Here are some points:
[-0.8 -1.3 -2.3 -1.9  1.4  1.1 -0.6  1.5  0.7  0.3]
[-1.3  1.0  0.7 -1.6 -1.2 -0.2  1.2  1.4 -0.5  0.1]
[-0.5  0.2 -1.4  1.1  1.0 -0.1  1.2  1.9  2.4  0.6]
[ 0.4 -0.7 -1.4  0.1  0.5  0.5 -1.1 -2.0 -1.0 -0.7]
[-0.4  1.1 -1.6  0.3  0.7  1.4  1.3  0.0 -0.7 -2.8]
[-0.2  1.5 -0.4 -0.2  0.8  0.2  0.1 -0.6 -0.3  0.1]
[-1.2 -0.3  1.4  0.8  0.0  0.5 -1.7 -0.5 -1.0  0.1]
[ 0.0 -0.4  0.1 -0.9  1.0  1.0  0.8 -0.1  0.0  0.4]
[ 0.4  0.1 -0.1  0.8 -1.1 -0.5  0.2  0.0  0.3 -1.3]
[-0.9  0.1 -0.6  0.9  0.4 -0.4  0.2  1.2  0.0 -0.6]
[-2.0  0.4  1.2  0.6  0.2  0.8 -0.6  1.7 -0.6 -1.4]
[-1.1 -0.5  1.3 -0.9 -2.0 -0.8 -2.2 -1.4 -2.2 -1.3]
[-1.3 -0.8 -0.9  0.9 -0.1  0.1  0.4 -0.1  0.7 -1.0]
[-0.8 -1.0  0.9  0.2 -0.5 -0.8 -0.3  1.3  2.5 -0.1]
[ 0.5  0.8  1.1  2.6  0.1 -0.2 -0.8  1.6  0.8  0.0]
[-1.1 -2.1  0.7 -1.2 -1.1  0.3 -0.1 -1.0 -3.0 -1.7]
[ 0.2  1.1  0.0 -0.6  0.4 -0.5 -0.2  0.4 -0.8  0.2]
[-0.2  0.3  0.8 -0.4  1.4  1.5  0.5  0.8 -0.5  0.3]
[ 0.4  0.2 -0.7 -1.1 -0.4  0.7  0.4  1.7  1.9  0.9]
[-0.2  2.4  0.7 -0.6 -2.1 -0.4 -1.0  0.4  0.2  2.0]
[-0.3  0.3 -0.8  0.1  2.1  0.7  0.2  1.4  1.0 -0.6]
[ 0.0 -0.1  0.5 -0.4  1.2  0.3  1.4  0.5  0.5  0.3]
[ 1.3  1.3  0.4 -1.3 -1.4  0.1 -0.1 -0.9  0.2  1.0]
[ 0.3  0.3  2.5 -0.5 -1.0 -1.2 -0.2 -0.4 -2.0 -0.3]
[ 0.7  1.4  0.7 -0.9 -0.8 -2.4  1.4 -0.8  0.5  0.4]
[ 2.0  1.6  1.3  1.7 -0.1 -0.2 -1.3  0.6  0.1  0.6]
[-0.4 -0.3 -1.8  1.2  1.3  0.0  1.1  1.6  2.3  1.2]
[ 0.8  0.4  0.2  0.9 -1.7 -0.6 -0.2  0.0  0.2 -0.7]
[ 0.2 -0.5 -1.8 -0.1 -0.9 -1.2 -0.8  0.4 -0.6  0.2]
[ 0.3 -0.8  0.7  0.0  0.9  1.3 -0.2  1.0 -0.1  0.0]
[ 0.9 -0.5  1.6  0.1 -0.1  0.1  0.2  0.0 -1.3  0.4]
[-0.2  1.0  0.6 -0.3 -0.2  0.9  1.7  0.2 -0.3  0.1]
[-1.0  2.2  1.2 -0.6 -0.9  0.1  0.7  1.5  0.5  1.3]
[-0.1 -1.6 -0.3 -0.9  1.5  0.0  1.4 -0.2  1.2 -0.1]
[-0.5 -0.4 -2.0  0.0 -1.4 -0.2 -0.1  1.4  0.0 -0.4]
[ 0.1  0.9 -1.8  0.2 -0.1 -0.7 -1.6 -0.4 -0.8 -0.3]
[ 0.4 -1.9 -0.2 -0.7 -0.6 -0.7 -1.5 -0.9 -0.8 -0.5]
[-1.5 -0.5 -0.2 -0.5  1.7  0.7 -0.8 -0.9 -1.5 -2.0]
[-0.9  0.2  1.8  1.2  2.0  0.0 -0.7  0.9 -0.9 -0.5]
Then 12 other points, each followed by its number:
[-0.9  0.8 -0.5  1.1 -1.0  0.0 -0.4 -1.7 -0.6  0.7] 0
[-0.3  0.9 -0.5 -0.2  0.8  0.1  0.0 -0.3 -0.1 -0.1] 1
[ 0.0 -0.7  1.9  0.8  0.2 -0.1 -2.2 -1.1 -1.0 -0.1] 2
[ 0.1  0.1 -0.6  0.1  0.7  1.6  2.8 -0.5  1.6  0.5] 3
[-0.2  0.7 -1.4  0.5  0.3 -1.1 -1.4 -0.2 -0.1  0.0] 4
[ 0.1  1.6 -0.2  0.5  0.6 -0.9 -0.2  0.7 -0.1 -0.1] 5
[ 0.2  2.0  1.0  0.3  0.8 -0.9 -0.5  0.4 -1.4  0.2] 6
[ 0.1  0.5  2.1 -0.5 -0.8 -1.0 -0.1 -0.1 -1.5  0.1] 7
[-0.3  0.5 -0.2  0.9 -0.3  0.1 -0.3 -1.6 -0.7  0.4] 8
[-1.4  0.5  0.6  1.5  2.2  0.7  0.4 -2.3  0.1 -2.0] 9
[ 2.4  1.0 -0.3  1.0 -0.6  0.7  0.0  0.6  0.9  1.4] 10
[ 0.3  0.9 -0.2 -0.7 -1.3 -0.5  0.0  1.8  0.3  0.6] 11
Which of these numbered points is nearest to each point below, looking only along the 3 directions in which the first points spread most? Its number follows each.
[ 2.5 -0.1 -0.2 -0.8 -1.8  1.0 -0.1 -1.1 -0.6  0.5] > 0
[ 0.8 -1.0 -0.1 -0.4  0.5 -0.6  0.1  0.1 -2.4 -0.4] > 8
[ 0.5  0.6  2.2  1.3  0.4 -0.6 -0.7  0.7 -0.4 -0.1] > 6
[-0.2 -1.2 -1.2  0.5 -1.5 -0.7 -0.6 -0.1  1.0 -0.3] > 4
[-0.2  1.2 -2.2  0.5  0.3 -1.1 -1.6  0.0 -0.6 -0.2] > 4
[ 1.1 -1.0  1.1 -0.2 -0.1  0.1  0.3  0.2 -1.2  0.5] > 8
[-0.8 -1.6 -0.7 -0.7 -0.5 -1.7  0.0 -0.6  0.8 -0.2] > 4
[-1.2  0.5  0.0 -1.1 -0.5 -2.3 -0.6  0.4 -0.7 -0.4] > 0
[ 0.8  0.4  0.7  0.5  0.3  0.0 -1.3 -1.9 -2.5 -1.6] > 2
[ 0.0 -0.3  0.1 -1.0  0.6  0.6  0.3  0.0  0.0  0.3] > 1
[ 0.5  0.2  0.7  0.0  0.2  0.3 -1.0 -1.3 -1.9 -1.2] > 2
[ 0.5  1.2  0.4 -0.9 -0.8 -1.5  1.7 -0.7  0.1  0.7] > 11
[ 1.7  0.2 -0.1 -0.2 -1.0  0.6 -0.9 -1.7 -0.5  0.6] > 0
[ 1.4  0.9 -0.6  0.9  0.1 -0.5  0.5  1.6  1.4  1.8] > 10
[ 0.2  0.6  0.9 -1.0 -0.6 -1.2 -0.8  1.7  1.7  2.6] > 10
[-1.5 -0.4 -0.3  1.6  2.7 -0.8 -1.0 -1.5 -0.2 -1.9] > 9
[-0.4 -0.6  0.4 -0.7  0.5  0.7  0.4 -0.4  0.2  0.2] > 1
[ 1.8  0.3  2.1  0.2 -0.9 -0.4 -1.2 -0.3 -1.5  0.4] > 7
[-0.3  0.1  1.8  1.2  0.7  1.2 -1.5  0.3 -0.4  1.3] > 6
[-0.3  1.6  0.5 -0.7  0.7 -0.7  0.7  0.2  0.4 -0.1] > 5
[-0.7 -0.7  0.8 -0.3  2.4  1.8  1.1  0.4 -0.6 -0.5] > 9
[-2.2 -1.5  1.3  0.5  0.6  1.1  0.3  0.4  0.1 -1.0] > 9
[ 1.5  1.8  0.5  3.1 -0.1 -0.1 -1.2 -2.7 -0.8  0.2] > 7
[-0.2 -1.7  0.6 -0.6 -0.7  1.1  0.1  1.1  0.3  0.3] > 1
[ 1.7  0.3  0.8  0.4 -1.4  0.0 -1.5 -1.3 -1.5 -0.2] > 7
[ 0.5  0.5  2.5  0.8  0.2 -0.9 -1.1  0.7 -0.8  0.4] > 6
[ 1.5 -0.2  0.4 -0.3 -2.0  0.1 -1.9  0.9 -1.0  0.8] > 0
[ 2.2 -0.2  1.3  0.1  0.5 -0.2  0.1 -0.6 -2.1  0.9] > 7
[-0.9 -0.9 -0.8 -2.3 -2.0  0.1 -0.1  0.1  1.1  0.3] > 4
[ 2.9  1.3 -0.5  1.0 -0.5  0.9 -0.3  1.1  0.9  2.2] > 10
[ 0.3  1.5 -0.6  0.0 -1.4 -1.2 -1.6  0.4 -0.9  0.3] > 0
[ 1.8  1.3 -0.7  1.4 -0.2 -0.4  0.1  2.2  1.9  2.6] > 10
[ 0.6  1.7  0.0  1.0  0.1 -0.8  0.5  1.3  0.8  0.6] > 10
[ 0.2  1.4 -0.3  1.3  1.4 -0.9 -0.7  0.1 -0.2  0.6] > 5
[-0.4 -1.2 -1.7 -1.6 -0.9  0.9  0.7 -0.8  1.2  0.9] > 4
[-2.6 -1.7  1.9  0.4  0.8  1.4  0.0  0.5 -0.4 -1.1] > 9
[-0.5  0.6 -0.3 -0.1  0.1 -0.6 -1.8 -1.1  0.6  2.7] > 11
[-0.1 -0.5  0.2 -1.4 -3.3 -1.7 -0.5 -0.5  0.3 -0.1] > 0
[ 1.6  0.2 -0.5  0.0 -1.2  0.7 -0.5 -0.8 -0.5  0.9] > 0
[ 0.8  0.1  1.7 -0.6 -1.5  0.3 -1.1  0.3 -0.3  0.7] > 7
[ 0.5  0.9  3.2  1.4  0.8 -2.4 -2.0 -0.8 -0.2 -0.3] > 7
[-0.6  0.0 -0.6 -0.1  0.9  2.0  3.5 -0.3  2.1  0.8] > 3
[-0.7 -1.4 -1.1 -0.4 -0.6 -0.4  0.5 -0.8  0.6 -0.3] > 4
[-1.0  1.6  0.1 -0.5 -0.7 -2.9 -0.2  0.8  0.8 -0.7] > 11
[ 0.4 -0.6  2.1 -0.2  0.1 -0.5  0.4  0.1 -0.4  0.2] > 6
[ 0.2 -1.2 -0.2 -1.2 -0.4  3.3  2.0  1.9  1.6  0.0] > 3
[ 0.4 -0.6  1.3  0.4  0.1 -0.1 -1.6 -1.4 -1.2  0.1] > 2
[-0.2 -0.6 -0.5  0.0  0.8  1.6  2.4 -0.2  1.6  0.7] > 3
[-1.9 -0.2 -1.0  0.9  0.1 -0.9  0.1  1.3  0.0 -1.1] > 1
[ 0.4 -0.8  1.8  0.7  0.1 -0.5 -2.3 -1.2 -0.8  0.0] > 2
[ 0.5  3.8  1.0  0.3 -0.8 -2.0  0.0  1.2  1.5  0.1] > 10
[-0.5 -0.9  0.6 -0.4  2.5  2.2  1.6  0.1 -0.4 -0.5] > 9
[-0.1 -0.7 -0.2 -1.0  2.0  0.9  0.0  2.5  1.9  1.7] > 3
[ 1.2  0.7  1.0  1.0  2.2  0.7  0.3 -2.5 -1.7  0.3] > 2
[-2.2 -1.2  1.5  0.3  0.5  1.2  0.2  0.4 -0.1 -0.4] > 9
[-1.3 -0.9 -2.8  0.3 -0.6 -1.5 -1.2 -0.2  0.4 -1.3] > 4
[ 0.1  0.7  0.6 -1.0 -0.4 -1.3 -0.7  1.4  1.4  1.9] > 10
[-1.4 -0.3  0.4  0.1 -0.2  0.3  0.3  0.1  0.2 -0.1] > 1
[ 0.0  0.1  0.0 -1.7 -3.3 -2.2 -0.3 -1.1  0.5 -0.2] > 0
[-1.2  0.7  0.1  0.1 -0.6 -1.0  0.7  0.4  1.6  1.4] > 10
[ 0.9  0.6  0.0 -1.4 -1.3  0.1  0.7  0.9  2.1  2.1] > 10
[-0.1  0.9 -1.2  0.4 -1.1 -1.7 -0.7 -0.4  0.5  1.6] > 11
[-1.8 -0.4  1.7 -1.1 -2.5 -1.2 -2.8 -1.9 -2.5 -2.0] > 2
[-0.4  0.3 -1.1  0.3 -0.5 -0.6 -0.1  0.2  0.1  0.5] > 4
[-0.1 -0.1 -0.3 -1.2 -0.2 -0.7 -1.0  0.5  0.1 -0.5] > 4
[ 1.3  0.6 -1.5  0.0  1.5  2.1  0.9  0.8  1.6  0.9] > 3
[ 0.5  2.3 -0.5  1.0 -0.4 -0.4  0.1  1.5 -0.5  1.2] > 10
[ 0.3  0.4  0.0  0.3  1.1 -0.5  0.7 -1.6 -1.2  0.8] > 8
[-0.2  0.3 -0.6 -1.2 -1.6  0.4 -0.2  1.3 -0.2 -1.2] > 4
[-0.5  1.3  0.3  0.9 -0.1  0.4 -1.3 -0.1  0.3  1.6] > 5
[ 1.6  0.6  0.5  2.5 -0.2  0.6  0.2  0.5  0.5 -0.6] > 5
[-0.4  0.7  0.9 -1.0 -0.7 -2.9  0.9 -1.6  0.5  0.1] > 0
[-0.6 -0.8  0.3 -0.3 -0.6  1.1  0.2  0.1  0.6 -0.3] > 1
[ 0.1  0.0 -0.8 -0.4  1.8  1.3  0.7  1.1  1.0  0.6] > 3
[ 1.1  0.2  0.4  0.8 -0.2 -0.2 -0.5 -1.1 -0.8 -1.3] > 8
[-0.3 -1.9 -1.1  0.4 -1.1 -0.9 -0.9 -0.3  0.4 -0.7] > 4
[ 0.5  0.9 -0.4  1.4 -0.2 -0.8  0.2  0.1  1.1  0.8] > 10
[-0.1 -0.5  0.6 -3.2 -1.3 -0.1 -1.2 -1.6 -2.1 -1.4] > 2
[-0.2  1.5 -0.5 -0.1  1.2  0.2 -0.3 -0.2 -0.2 -0.2] > 1
[-0.4  0.4 -0.2 -0.1  1.1  1.0  2.1 -0.8 -0.2  0.1] > 1
[ 0.1  0.2 -0.2 -0.2  0.8  1.0  1.7 -1.1 -0.9  0.4] > 1
[-1.5 -0.2 -1.2  1.5  0.2  0.2  1.0  1.7  0.5  1.0] > 3
